128 stands for zero in the data rows.
Here are some points:
[135  94 183 124 129 141 151 177 120 105 135 128 114 129 109 134  72  82 161 106 111 119 115 137 129 117 127 135 152 103 123 129]
[129 107 164 160 111 153 122 167 112 114 128 133 136 124 109 128  87  82 170 120 144 131 116 116 102 117 116 140 137 148 132 120]
[129 137 104 141 126 129 112 113 126 147 122 132 127 120 129 115 143 133 139 145 144 149 128 108 115 131 123 139 120 163 135 111]
[111 166  68 154 119 127  72  95 129 146 130 135 136 122 130 115 168 151 114 170 162 142 148 110 111 134 103 139  94 180 129 106]
[136 113 166 133 118 140 139 146 119 111 126 117 129 131 119 132  96 108 140 119 128 123 130 130 125 126 118 135 129 131 130 133]
[132 113 133 140 131 135 131 145 134 125 128 134 120 123 123 138 119 119 148 112 129 133 124 127 119 123 138 131 139 131 126 117]
[150 105 130 129 140 134 132 119 157 145  66 164 133 133 123 138 140 158 146 100 106 162 117 132  95  91 144 134 168 147 178 132]
[126 129 117 144 118 127 117 124 140 141 106 143 129 124 134 117 147 136 130 121 141 153 137 111 103 115 128 141 123 154 155 110]
[139 112 162  86 146 119 176 151 128 108 145 117 132 128 138 147 110 136 117  98  90 105 101 164 169 139 155 100 145  48  98 155]
[114 150 104 121 127 118 109 112 134 137 130 122 142 130 142 133 145 153 100 150 144 118 130 136 142 140 134 119 112 139 113 127]
[142 105 134 132 127 134 122 131 139 126 103 143 127 130 131 124 122 120 137 104 126 156 121 117 108 119 134 138 142 149 146 120]
[141 104 176 116 128 125 159 163 124 109 104 128 133 126 114 131  81 108 147 101 103 123  99 145 124 111 142 124 158  98 129 155]
[110 157  95 121 125 116 106 108 120 118 150 119 136 131 137 126 148 138 108 159 133 106 139 136 155 150 123 125 108 130 103 139]
[110 139 137 146 100 145  95 118 115 126 138 122 131 138  99 113 113  98 141 158 150 126 139 116 119 140  94 139 114 182 126 123]
[116 138 131 141 111 128 121 145 102 115 170 112 128 132 113 126 121 108 125 139 132  97 134 125 137 159 113 122 102 110  98 127]
[127 144  81 152 126 134  87  88 145 160  74 154 136 117 132 110 164 146 139 149 161 174 140  92  90 114 122 157 117 199 172 105]
[127 184  29 156 127 123  68  58 150 179  85 153 135 105 161 105 208 190 116 161 176 171 156  79  93 118 132 148 109 215 165  98]
[145  90 182 114 125 136 156 156 135 114 121 136 129 141 122 140  81  96 137  89  94 131 112 149 133 116 139 123 160 104 128 137]
[138 123 154  81 160 109 187 151 129 108 146 130 117 130 135 151 125 149 117 103  81  98 102 155 185 140 152  98 150  43  99 152]
[126 120 159 104 132 129 174 151 120 109 151 110 136 135 128 138 112 123 117 114  96 102 114 153 156 136 135 100 135  60 101 151]
[120 159  87 124 140 117 101  98 140 148 115 130 136 113 150 128 168 169 106 153 144 123 136 128 132 131 144 123 126 136 121 134]
[114 148 113 118 125 109 135 140 119 121 169 107 132 124 138 134 147 144  93 141 135  97 131 134 155 157 122 106 105 100  97 144]
[125 150  86 147 122 137  83  95 133 153 105 143 131 115 132 114 146 129 142 156 162 152 150 111 107 124 114 146 118 192 159 113]
[128 124 126 154 111 145 122 127 128 131 113 134 140 125 120 125 123 111 151 127 138 146 139 102 108 111 124 151 130 161 152 116]
[104 147 115  97 134 121 142 112 112 114 153 108 124 124 136 141 138 143 102 144 110  95 121 144 167 140 118 117 115 105 110 141]
[139 128 160 120 138 131 148 139 126 121 132 131 131 130 118 137 112 138 131 125 113 113 110 133 145 121 136 120 135 111 122 140]
[ 96 191  45 100 151  96 117  85 121 143 175 105 132 125 168 127 205 202  63 176 141  81 153 136 176 182 134  96  89 102  75 140]
[130 134 115 138 131 128 111 112 124 155 126 128 124 134 126 121 160 137 115 147 150 136 147 117 122 128 119 125 111 158 135 121]
[115 131 149 117 121 128 138 153 118  99 165 109 131 135 120 144 102 101 122 141 117  86 121 142 163 134 121 119 137 102 102 153]
[176  66 179 110 148 128 161 164 169 122  53 170 116 123 130 139  81 132 171  48  93 187 101 129  87  83 167 139 186 124 191 123]
[136 121 118 150 120 126 123 130 140 140 101 143 143 119 126 133 134 136 139 132 141 147 132 121  97 107 133 134 137 145 140 121]
[116 141 118 147 105 123 110 138 104 113 174 113 130 128 116 127 115  93 123 158 149 106 138 137 141 149  95 127  96 134 104 122]
[135 125  98 106 156 120 132  92 147 152  99 123 121 137 148 122 160 169 107 111 125 156 139 122 109 124 146 131 127 135 145 121]
[ 90 160  83 163  97 132  69 102 115 141 145 114 144 121 127 101 163 125 105 181 178 111 148 105 105 132  89 129  74 178 123 118]
[130 117 137 157 110 144 118 142 119 129 127 134 138 130 108 125 118 101 153 137 140 137 138 112  98 114 115 146 128 155 133 123]
[138 110 141 134 122 128 133 137 131 118 131 126 127 141 114 122 117 113 118 111 120 141 115 140 121 124 120 124 117 119 126 130]
[150 116 137 143 115 138 115 144 144 130 115 145 113 134 129 122 117 115 145 100 133 155 117 123 116 117 132 133 141 149 136 109]
[155 127  85 111 163 108 129  84 164 167  62 154 120 123 157 120 177 177 121 102 120 169 130 126 109 108 153 128 154 148 177 125]
[101 167  75 159  98 130  83 119 103 133 160 116 128 115 128 110 139 116 116 177 161 104 146 105 126 155  84 140  95 169 122 114]
[112 157  80 117 145 108 129 108 145 134 135 136 120 124 153 128 182 175 105 132 123 135 128 115 142 151 147 126 126 115 120 120]
[103 155 103 140 115 132 106 111 112 134 168 106 119 124 131 111 152 124 107 162 151  84 147 126 153 146 102 138  98 136 100 127]
[151 113 129 125 139 138 133 107 145 144  78 146 120 119 134 124 129 141 146 103 117 168 133 116 103 105 143 144 154 142 160 118]
[138 139  97 120 155 110 115 107 150 155 100 145 122 118 149 117 169 167 126 119 133 161 135 113 116 148 149 122 134 143 142 125]
[156 112 149 170 108 151 103 148 138 134  80 159 130 110 111 118  96  90 181 113 148 171 148  89  68 105 115 164 146 184 173 108]
[119 125 147 160  97 133 111 158 100 128 150 121 137 132 104 127  98  78 154 149 150 124 132 132 116 127  99 137 112 145 107 122]
[ 96 189  52 121 115 115  96  79 113 145 183 109 143 129 156 114 201 167  65 194 156  82 154 133 171 167 103 111  77 131  78 130]
[136 116 170 130 128 136 155 158 123 109 147 118 125 132 112 140  95 106 144 111 102 124 122 128 145 122 129 126 136  95 126 132]
[141 134 122  77 171 105 175 104 137 148 125 120 125 130 156 144 160 188  87 113  99 111 118 153 158 142 169  96 141  57 104 156]
[139 118 122 118 143 132 140 122 143 142 100 148 125 130 135 130 137 139 132 116 122 148 119 122 117 112 140 133 137 135 145 125]
[127 140 108 128 125 121 115 112 125 140 139 113 128 124 136 129 143 136 116 138 141 121 144 125 125 141 116 133 112 134 120 118]
[145 113 122 116 141 135 136 109 150 133  88 148 126 134 144 133 134 134 126  89 114 161 125 133 123 104 142 140 140 146 163 123]
[184  62 182 135 145 142 152 154 164 126  52 172 123 128 123 151  84 115 188  50 108 203 107 123  70  77 157 149 178 141 192 121]
[128 114 130 152 118 134 112 141 117 132 122 137 119 131 122 115 119  97 147 134 152 138 120 115  98 127 117 140 115 155 135 124]
[125 112 165 152  92 139 125 156 103 115 149 119 132 140 108 125  88  86 140 127 136 113 128 134 121 123  98 138 122 128 112 121]
[134 132 101 158 117 149  90  89 128 146 105 146 132 125 118 113 142 121 149 137 157 161 144 107  92 117 112 154 119 191 163 106]
[ 97 171  99 112 120 118 131 106 106 117 195  84 135 130 140 128 159 146  78 170 128  67 138 141 188 168 113  98  89  86  80 131]
[142 100 155 138 121 138 129 162 135 126 125 146 123 139 125 129 102 112 147 106 129 153 142 116 108 117 135 133 142 132 131 125]
[136 101 180  89 138 120 186 166 138 107 132 123 117 142 127 136  98 122 114  84  76 104 105 155 152 134 144 109 157  55 102 156]
[100 163  97 117 131 126 112 113 102 121 169 109 132 126 138 123 152 141  97 171 141  77 134 142 163 162 115 112 100 114  85 143]
[130 119 157 177  85 156  97 150 104 114 136 127 137 130  91 128  87  72 169 141 151 138 139 108  99  97  87 159 109 189 157 115]
[144  95 195 119 122 139 154 179 117  96 136 125 121 135 111 148  61  86 151  89  96 116 104 148 130 111 126 133 146  95 127 140]
[127 163  98 121 143 119 129  94 142 141 112 131 135 113 143 120 173 172 119 144 134 141 137 112 131 133 150 115 136 120 138 131]
[126 142 128 127 117 122 128 137 110 112 152 107 135 130 126 129 125 118 130 146 127 107 132 120 134 151 120 120 116 114 100 138]
[129 105 191 145  99 146 146 178 102  93 163 123 127 127  96 136  63  62 165 131 126 100 127 136 131 119 101 138 130 109 106 130]
[127 141  75 139 139 132  97  93 141 165  90 153 119 118 145 114 168 154 132 129 164 168 146 101  91 123 133 149 122 168 155  94]
[115 115 184 145  92 129 149 206  87  85 192 104 136 138 100 141  71  76 145 130 118  73 127 147 145 137 106 119 111  82  80 154]
[133 115 161 122 128 128 145 142 121 127 121 137 134 132 120 133  94 111 141 128 115 121 107 136 127 122 127 124 144 109 120 134]
[120 146  92 133 128 122  98  90 130 144  98 140 135 120 140 120 149 145 123 160 151 143 140 115 117 126 118 147 125 178 148 120]
[148 110 129  99 138 119 155 128 146 126  98 124 132 138 149 129 130 140 116  91  94 144 136 137 122 111 150 128 147 111 142 140]
[117 154 113 130 120 120 118 109 126 124 137 122 140 120 126 116 142 138 120 148 134 122 131 121 134 141 125 124 116 134 120 132]
[140 121  99 173 115 147  97 123 143 140  83 144 129 116 128 117 126 119 166 111 154 183 146  88  77  99 122 165 133 199 186  93]
[105 172  68 161 104 133  79  83 125 148 119 127 145 116 137  92 183 138 104 171 180 135 144  96 104 142 113 142  94 199 142 110]
[135  87 207  85 140 121 191 180 118  90 140 108 125 152 119 150  67 102 125  80  65  96  88 174 166 129 145 103 146  48  98 170]
[157 102 130 137 142 129 125 121 150 156  75 161 123 123 122 126 130 140 156 100 137 176 127 116  87 101 152 141 148 152 166 107]
[147 100 173  84 157 103 198 163 138 102 124 125 129 134 133 162  96 141 118  84  72 124  91 163 153 118 156  99 160  40 126 160]
[104 161 101  89 150  90 139 105 123 127 160 100 130 130 156 138 169 185  73 148 115  87 138 149 180 158 138  96 108  79  86 150]
[113 148 134 140 109 126 129 138 113 114 172 104 137 123 119 127 113 100 125 141 134 107 142 123 155 144 105 132 111 112 105 129]
[148 139 126 119 145 110 141 122 142 141 131 136 125 133 143 157 145 165 117 125 118 133 118 144 145 134 144 108 135  95 121 129]
[137 104 145 112 139 125 145 139 133 116 126 126 116 138 131 140 101 121 131  98 106 133 116 145 129 125 145 122 142 116 135 143]
[170  67 160  93 163 132 163 121 174 141  39 158 102 132 148 129 126 156 146  41  88 198 106 127  89  92 175 138 175 119 190 132]
Then 40 other points, each followed by its number:
[143  98 183  70 165 119 198 170 122 108 148 111 124 134 127 156  85 125 125  84  64  99 112 172 163 131 161 108 164  45  98 161] 0
[ 99 185  73 123 122 110  96  89 114 142 162 124 133 119 135 118 183 156 101 188 155 100 140 136 164 162 116 120 102 134  94 129] 1
[147 108 129  96 154 121 144 111 153 145  87 150 114 140 141 128 130 150 136  89 110 168 117 128 126 115 156 127 161 126 153 127] 2
[134 117 132 155 112 140 116 135 137 136 104 135 131 123 121 118 115 106 144 121 147 164 129 114 102 111 134 145 129 159 151 117] 3
[129 125 115 131 119 134 108 116 139 141 104 150 130 124 129 111 144 139 134 130 141 142 131 116 106 118 126 142 138 148 142 120] 4
[134 103 155 157 105 143 116 136 122 127 108 138 135 124 123 118 104 100 141 117 141 146 124 121  86 102 112 141 129 165 148 115] 5
[129 127 137 125 119 131 125 133 114 123 137 126 131 126 122 124 121 113 125 142 126 116 137 126 137 130 117 135 126 124 112 124] 6
[124 127 124 144 109 142 116 114 115 135 137 124 126 129 127 116 122 107 130 133 134 123 141 127 121 122 105 134 119 153 129 117] 7
[102 148 136 144  97 123 101 145  97 107 181 100 137 128 107 124 117  84 127 169 151  82 147 142 141 150  93 126  96 133  91 135] 8
[125 139  85 147 132 132 103 101 140 163 105 153 129 123 143 123 162 157 132 150 155 156 143 122 103 118 126 139 129 171 150 106] 9
[136 128 110  67 180 108 168 108 165 143  94 129 117 125 165 141 171 196  85  96  87 124 119 148 164 125 176 103 161  74 131 149] 10
[125 140 114 111 156 112 141 124 138 129 122 109 127 123 142 141 150 172 103 125 125 126 125 139 136 131 153 105 129 105 123 144] 11
[146 104 133 101 152 125 160 138 150 127 113 142 114 143 142 148 119 135 135  78  92 155 107 146 139 124 154 121 155  93 138 127] 12
[159  70 178 162 110 162 133 157 134 115  83 164 128 134  99 137  78  82 186  95 123 178 112 109  76  84 123 149 158 163 179 102] 13
[127 108 185 100 130 118 180 179 123  95 159 101 140 132 117 150  82 113 120 102  90  86 111 172 166 120 139 106 140  48  94 163] 14
[131 123 135 111 141 129 147 121 131 122 130 110 121 123 138 137 125 141 124 113 102 128 125 125 148 121 136 130 139 115 137 127] 15
[141 120 135 162 118 151 105 134 125 137 101 140 125 117 113 121 115 104 162 115 143 159 138  96  83 116 115 154 132 181 165 107] 16
[120 113 147 153 109 138 122 150 120 113 126 121 128 116 119 119 105  91 151 125 136 129 129 112 106 117 115 141 135 149 137 126] 17
[ 94 161 102 184  70 147  72 107 114 133 156 114 145 126 109 103 141  85 131 179 178 121 158 100 106 125  73 159  88 194 132  99] 18
[137 150  89  93 165 109 146 102 148 149 122 133 108 117 173 131 176 187  98 109 114 126 132 127 142 148 160 111 133  91 114 124] 19
[135 131 111 142 125 137  96 100 142 151 102 139 126 129 133 127 148 144 130 133 150 153 141 116 104 111 121 143 123 172 154 110] 20
[130 112 160 154 108 150 121 154 118 122 130 137 133 131 104 135  99  91 162 131 138 131 127 119 112 114 122 134 132 148 142 118] 21
[110 172  71  97 152 103 118  87 128 153 144 116 126 128 158 118 193 191  78 157 135  96 139 141 165 157 144 102 102 106  95 143] 22
[120 143 114  99 148 109 157 129 127 118 153 101 136 122 147 138 155 163  96 129 108  87 128 147 165 152 143 107 124  67  91 152] 23
[134 116 133 165 110 164  84 120 120 140 100 139 129 119 113 107 114 103 163 132 151 153 142 101  84 111 104 159 129 206 172 106] 24
[ 93 153 134 113 119 115 119 134 113  97 193 104 129 132 124 139 123 126  98 172 121  62 125 153 186 161 107 110 111  88  75 153] 25
[125 142  74 126 135 127 113  91 151 156  99 137 116 124 148 112 169 165 120 126 137 151 136 122 118 123 135 140 131 164 148 116] 26
[131 122 108 108 156 131 124 111 146 136  93 140 117 120 139 128 136 138 130 116 130 148 124 126 117 133 147 131 145 136 145 127] 27
[ 99 157 102 154  94 150  91 118 107 131 161 119 141 128 115 108 147 113 115 173 154 105 151 108 125 145  92 134  92 165 104 118] 28
[136 110 132 123 139 145 130 136 132 137 103 139 121 121 131 122 118 113 153 114 128 146 144 122 112 116 130 145 145 139 140 122] 29
[126 114 132  91 148 116 160 131 142 133 117 137 125 133 139 137 141 152 113 121 105 119 100 153 147 119 153 104 148  81 114 141] 30
[105 169  66 148 115 116  91  99 123 158 142 129 133 120 130 111 187 149 113 184 174 128 147 110 115 154 116 122  98 160 110 117] 31
[109 142 151  94 130 121 143 155 107  96 172 110 130 134 130 138 104 117 107 139 111  70 121 148 171 150 121 108 121  76  83 162] 32
[150 113 132 160 120 155 100 121 144 151  88 172 114 129 114 126 120 114 179 121 144 184 139 100  97  93 118 165 148 188 171  95] 33
[124 138 101 157 110 141  86 110 129 140 103 141 126 125 118 112 140 128 142 152 163 139 132 100 106 122 116 150 119 185 150 103] 34
[111 147  95 126 119 133 108 118 137 132 132 132 128 128 130 127 140 136 122 138 134 123 120 141 139 128 125 134 124 153 124 115] 35
[158  80 183  94 155 132 178 164 153 118  81 146 127 129 128 146  81 142 150  73  84 144 106 140 122  88 166 121 188  94 150 143] 36
[119 134 120 141 118 132 113 129 121 130 150 125 122 140 118 130 132 121 120 149 140 109 135 138 136 132 116 126 120 136 113 127] 37
[149  64 179 151 122 169 139 154 142 118  76 163 124 131 105 124  75  72 185  80 115 172 101 125  77  87 140 154 164 161 185 114] 38
[121 127 165 121 119 136 158 160 105 110 183 115 131 138 108 136  97  95 135 144 109  87 112 154 156 134 107 118 119  81  94 142] 39
Which three of these numbered points are nearest to each point below, ignoring the 3 directions in which the first points spread most? Their numbers follow each, nearest first.
[ 93 155 109 118 118 109 115 132 117 117 169 105 136 131 128 131 146 134  98 167 129  89 138 146 158 144 116 116 103 114  88 149] > 8 14 25
[118 113 176 138 107 140 144 159 109 104 142 104 139 124 109 119  83  83 146 123 122 108 117 130 128 123 108 134 131 111 125 142] > 17 23 14
[139  76 198 162  95 148 143 203 118 106 116 143 138 132  82 125  60  55 188 111 129 147 103 120  80 105 126 136 158 135 148 128] > 31 30 21
[105 159  81  83 170 103 151 105 141 142 154 124 117 129 167 141 182 197  76 140 104  95 123 154 179 163 150  95 125  75  93 145] > 9 37 26
[137 123 154  81 160 113 165 134 117 116 142 113 122 133 135 142 121 143 107 108  96  90 108 166 168 146 151  96 136  61  98 155] > 22 24 8
[134 123 152 112 127 127 146 160 119 104 149 126 129 127 129 144 105 120 125 121 112  95 114 146 149 129 138 121 131  92 111 145] > 32 34 21
[145  72 206 119 109 132 177 185 139  99 117 135 128 141 105 137  57  75 165  80  90 145  99 145 121 104 136 129 169  94 149 142] > 18 3 4
[110 155 123 182  86 145  78 130  87 125 167 102 135 113 108 114 126  94 136 178 171  97 153  94 107 146  72 138  87 172 114 111] > 16 23 17
[131 134  80 146 126 133  82  80 151 166  80 149 121 128 129 109 155 146 139 135 160 189 147 101  97 116 126 155 131 214 173  95] > 2 26 37
[135 124 139 112 146 130 148 139 138 130 125 140 129 132 123 139 127 131 146 126 107 130 105 143 138 120 146 111 143  88 122 131] > 39 21 30
[135  72 216 156  89 159 142 189 102 102 130 135 134 143  83 137  46  61 173 108 115 127 106 129 106 100 104 140 145 125 138 130] > 13 28 21
[108 193  31  86 176  95 116  42 143 180 141 127 123 131 179 131 233 241  64 181 134 109 144 146 182 161 150 101  97 111 103 121] > 33 9 39
[129 115 173 108 136 117 177 162 121 102 146 100 136 128 122 145 104 120 120 113 103 107 111 151 146 130 141 104 135  69  99 155] > 11 23 3
[116 139  93 165 110 153  76  90 118 154 109 138 132 122 120 111 138 109 141 158 164 154 152 107  88 115  93 163 106 211 166 106] > 7 24 20
[134 116 141 122 127 126 143 133 148 132 104 142 133 128 131 127 137 138 137 112 105 145 121 135 122 103 139 132 146 115 144 131] > 18 4 14
[152 140  70  99 184 120 124  75 160 180  66 143 119 120 165 126 197 196 119 117 118 177 161 121 111 118 171 134 153 152 164 123] > 0 29 6
[114 115 159 115 126 138 151 150 118 110 159 113 117 129 122 124 107 109 126 123 110 106 117 136 142 137 109 130 134 111 108 138] > 26 24 28
[124 154  83  93 167 100 147 113 144 141 128 127 116 121 169 132 179 190  91 124 112 121 123 134 158 148 163 107 123  82 107 127] > 19 23 16
[157  85 183  93 163 134 166 146 152 123  87 138 119 121 134 144 101 140 143  79  87 144 106 141 129 108 157 120 170  94 153 145] > 24 10 16
[103 181  69 115 145 110 113  81 120 149 141 116 139 116 156 126 181 190  88 179 151  96 141 128 157 150 133 104 108 117  95 135] > 36 21 22
[151 113 115 147 124 137 102 122 152 151  77 161 121 127 134 114 136 138 143 108 147 177 141 102  79 110 139 143 137 173 163 108] > 22 4 3
[136 123 102 119 152 115 125 107 149 149  96 131 114 124 143 123 141 144 140 120 131 152 143 118 122 129 147 141 145 144 147 120] > 29 27 0
[123 132 145 131 111 129 137 136 113 107 143 122 139 128 118 130 115 110 121 137 122 109 116 129 140 132 113 119 118 114 117 141] > 13 28 34
[128  92 207 139  97 146 153 182 104  93 159 121 136 147  80 142  58  63 169 123 110 104 116 150 138 111 105 132 135  94 110 142] > 39 21 20
[130 127 127 129 119 126 137 142 113 122 148 128 126 136 123 138 123 114 133 138 114 119 121 136 144 136 119 128 116 114 117 130] > 39 12 13
[128 122 154 115 125 120 150 145 121 111 138 126 133 131 116 130  99 102 138 128 105 115 111 144 148 131 134 117 136  93 112 144] > 1 6 34
[124 138  99 130 133 111 129 117 133 133 111 128 144 120 146 130 154 169 108 137 141 133 119 129 112 126 142 121 118 121 128 124] > 11 14 23
[113 141 152 138 113 132 126 147  83  95 205  93 123 136 107 139 102  95 120 138 118  76 129 140 164 160 100 121  89 102  82 135] > 16 15 20
[118 121 147 169  82 154  99 146 103 113 147 124 139 137  94 116  93  66 158 144 146 125 126 112 100 114  89 150 106 165 125 115] > 28 13 18
[115 134 122 159  96 131  95 129 113 126 151 100 135 134 113 125 116  90 129 146 158 127 153 120 109 141  96 143  99 161 110 120] > 8 3 20
[103 163 108 141 120 128 110 110 111 124 148 104 140 118 130 122 136 143 121 167 146 110 133 118 138 136 116 128 106 139 112 127] > 36 11 17
[135 160  82 128 135 106 105  94 141 153 122 143 122 130 142 118 186 172 104 147 155 134 135 122 127 145 135 122 120 135 116 124] > 31 22 37
[125 155 103 118 140 109 126 101 134 150 125 127 141 120 154 124 157 177  97 149 147 117 138 129 138 136 139 110 121 118 112 133] > 36 14 22
[160  75 207 132 127 148 163 180 137 114 101 156 128 131 102 139  60  87 181  72 101 164 102 126 107  93 144 132 172 116 156 127] > 21 3 13
[157 124 116 108 154 107 141 111 163 153  92 144 115 132 156 122 171 180 113  99 122 158 129 121 120 124 168 115 152 104 140 121] > 31 19 22
[129 114 173 151 104 148 127 176 107  95 163 126 134 135 107 135  78  70 148 128 128  96 120 134 135 125  98 135 122 117 112 139] > 32 22 4
[ 91 182  88 146  97 125  91 103 106 133 181 100 146 120 140 114 164 142  75 189 167  83 143 126 150 153  86 114  71 144  87 128] > 5 20 14
[119 138  97 140 132 130  94 100 143 153  96 143 123 124 141 108 157 140 132 143 155 153 147 111  93 130 129 142 136 183 151 119] > 8 22 27
[141 103 173  98 149 112 173 166 125 105 147 107 120 134 126 150 100 114 139 109  90 103 124 147 165 138 144 112 153  66 104 154] > 29 0 16
[120 137 119 116 132 132 131 114 141 132 124 126 131 120 136 128 141 146 112 130 117 119 129 138 146 119 138 127 134 115 121 132] > 10 14 6
[130 130  79 149 130 140  83  77 158 160  68 162 129 120 138 113 158 142 142 138 159 176 135 106  84 112 133 153 131 213 176 100] > 38 34 27
[131  85 209 140  89 153 138 189 104  88 156 114 133 147  93 134  39  51 159 107 114 107 117 144 123 120  99 131 131 118 120 139] > 20 7 24
[147 110 134 109 156 130 144 125 140 141 102 137 114 133 133 134 122 128 141  94 104 155 139 128 118 119 145 141 155 134 157 130] > 0 29 16
[105 136 119 156 105 139 104 117 107 126 145 108 136 124 101 115 135 110 133 162 157 117 139 111 112 135  97 139  94 157 118 121] > 28 23 16
[121 106 154 163  91 151  94 154 103 105 154 121 125 136  92 127  75  61 168 134 150 127 134 110 113 123  99 157 118 173 135 112] > 2 12 26
[141  92 180 153 108 150 129 168 120 112 126 134 123 132  89 128  75  69 172  98 124 145 115 119  92 122 114 146 138 148 142 123] > 16 28 22
[135 128 105 110 165 130 133  97 148 160  92 154 123 127 148 131 155 165 122 125 110 137 117 138 137 113 155 126 154 125 150 130] > 39 9 37
[ 97 182 108 112 123  99 126 109 104 107 202  89 142 136 134 134 159 165  69 173 135  65 133 148 197 177 119  90  86  86  63 153] > 20 21 3
[116 170  63 133 132 111  96  82 135 151 132 120 127 120 148 115 182 159 103 149 149 135 153 104 117 152 124 124 102 152 132 120] > 16 17 23
[141  88 173 120 129 134 156 157 138 115 110 129 130 127 122 134  96 109 134  91 111 131 112 137 115 108 132 125 148 108 135 133] > 5 17 10
[144 118 133  89 170 117 177 120 166 140  81 154 128 127 151 149 138 171 126 103  91 142  86 160 150 106 183 100 174  73 143 136] > 30 21 1
[136 100 172 139 106 139 145 173 121  97 128 121 134 131 103 143  69  89 151 114 107 129 116 135 124 107 114 141 139 117 132 129] > 14 6 10
[ 96 154 106 156 102 141  86 112 118 135 155 108 127 126 123 107 145 114 119 165 152 105 148 111 138 141 101 140 104 163 108 120] > 10 26 28
[129 135 123 139 118 122 118 122 117 129 135 120 138 130 127 133 140 140 113 141 142 130 140 124 127 124 122 124 108 139 126 132] > 20 11 14
[141 105 151 166 116 151 102 144 135 134 110 155 123 131 108 125  97  98 165 116 148 148 128 122  96 102 117 149 138 173 150 110] > 37 22 20
[125 122 132 101 127 106 140 128 133 112 134 124 123 142 129 128 117 117 108 116 109 131 121 145 156 140 125 121 129 112 125 133] > 2 12 26
[100 138 125 129 110 133 122 138 112 110 168 102 136 129 119 121 123 106 108 156 133  79 128 143 158 140 116 118 100 103  89 144] > 10 3 22
[142 109 136 118 134 118 139 138 140 119 120 130 126 129 135 140 120 125 128 106 122 145 126 139 135 129 144 124 129 105 124 132] > 3 8 12
[152 116 107 120 161 131 137 107 168 154  57 148 123 116 155 132 163 174 141  96 119 180 131 110  96  98 175 143 157 142 179 119] > 23 17 10
[122 136 106 179  78 156  64 115 126 145 103 154 134 118 109  91 134 100 160 153 178 163 156  83  75 106  93 172 110 221 162 103] > 4 28 6
[ 86 152 146 159  77 135  96 157  75  80 207  92 143 134  91 124  83  66 132 179 150  66 129 136 150 165  68 131  81 133  71 140] > 32 34 25
[104 151 128 130 110 128 114 117 102 130 171 102 131 134 117 120 129 106 115 161 142  87 134 137 152 154 106 113  96 117  86 140] > 22 2 20
[117 148 112 111 129 107 135 109 121 120 158 101 127 133 140 132 143 145  95 135 134 118 130 138 152 154 130 113 102 106 103 141] > 3 20 2
[126 148 111 124 138 113 140 122 120 130 153  96 134 136 137 134 141 133 103 138 121 113 129 141 152 149 135 107 111  87 106 131] > 3 16 23
[ 93 153 108 186  77 141  80 122 100 120 157 122 141 125  97 121 124  87 145 178 166 124 133 116 114 129  83 149  93 186 123 111] > 13 1 35
[120 138 115 114 134 121 113  99 131 135 133 122 122 136 127 118 142 140 110 136 128 132 132 133 135 142 117 128 124 150 125 130] > 2 24 20
[143  88 184 149 109 143 148 168 119 101 114 122 128 130 100 131  64  72 180  99 110 145 113 118 108  99 126 146 150 134 153 123] > 15 17 16
[110 168  84 125 132 115 105  93 128 145 155 125 136 131 133 119 169 148 109 178 148 103 122 138 154 146 122 116 112 123 105 141] > 1 30 39
[116 131 125  97 147 110 157 142 118 110 179 109 123 137 137 151 126 135 100 126 106  89 122 161 184 155 133  92 121  75  89 146] > 12 37 2
[111 162 107 159 101 131  91 108  98 128 162 109 137 125 116 117 140 109 127 167 161 111 145 111 124 147  96 138  93 154 112 118] > 16 6 20
[ 88 152 122 149  88 144 108 134  96 110 198 107 146 137 105 123 123  96 117 183 145  66 128 144 159 140  79 124  90 131  90 136] > 39 30 38
[131 117 118 155 113 148  90 109 145 150  83 154 123 134 118 114 129 109 155 124 151 177 138 103  88 106 112 160 134 201 172 100] > 2 20 26
[105 159  86 120 128 122 120  96 142 137 138 125 131 129 145 126 166 159 100 150 131 108 137 141 145 132 127 115 115 112 109 132] > 18 4 37
[121 106 155 156 105 159 109 146 107 110 123 130 136 127 100 127  78  83 165 133 133 138 130 113 114 102 100 155 130 174 159 117] > 15 24 10
[124 129 126 124 139 127 130 129 120 128 142 115 131 132 129 131 124 116 123 136 127 113 139 142 126 135 128 127 118 128 117 144] > 0 8 22
[122  89 211 139  95 140 147 182 100  94 161 109 134 133  89 128  51  69 148 105 116 106 114 140 125 119 107 129 139 106 107 139] > 5 4 28
[136 124 157 103 146 118 167 144 129 112 139 123 126 133 124 150 119 133 130 114 103 123 117 150 165 132 151 108 143  70 118 145] > 21 1 3
[109 134 142 147 109 141 109 144  95 104 170 117 137 129 106 122  88  79 140 162 144  93 131 128 132 147  92 137 107 140 101 124] > 27 32 6
[113 197  26 103 165 102 106  43 151 167 137 124 125 105 172 129 230 225  69 178 153 124 154 121 161 161 167 106 105 123 106 119] > 21 3 1
[140 134  94  67 182  99 146  70 181 164  77 153 117 126 168 135 174 213  98 109 103 153 106 152 151 132 188 107 164 110 152 143] > 25 1 34
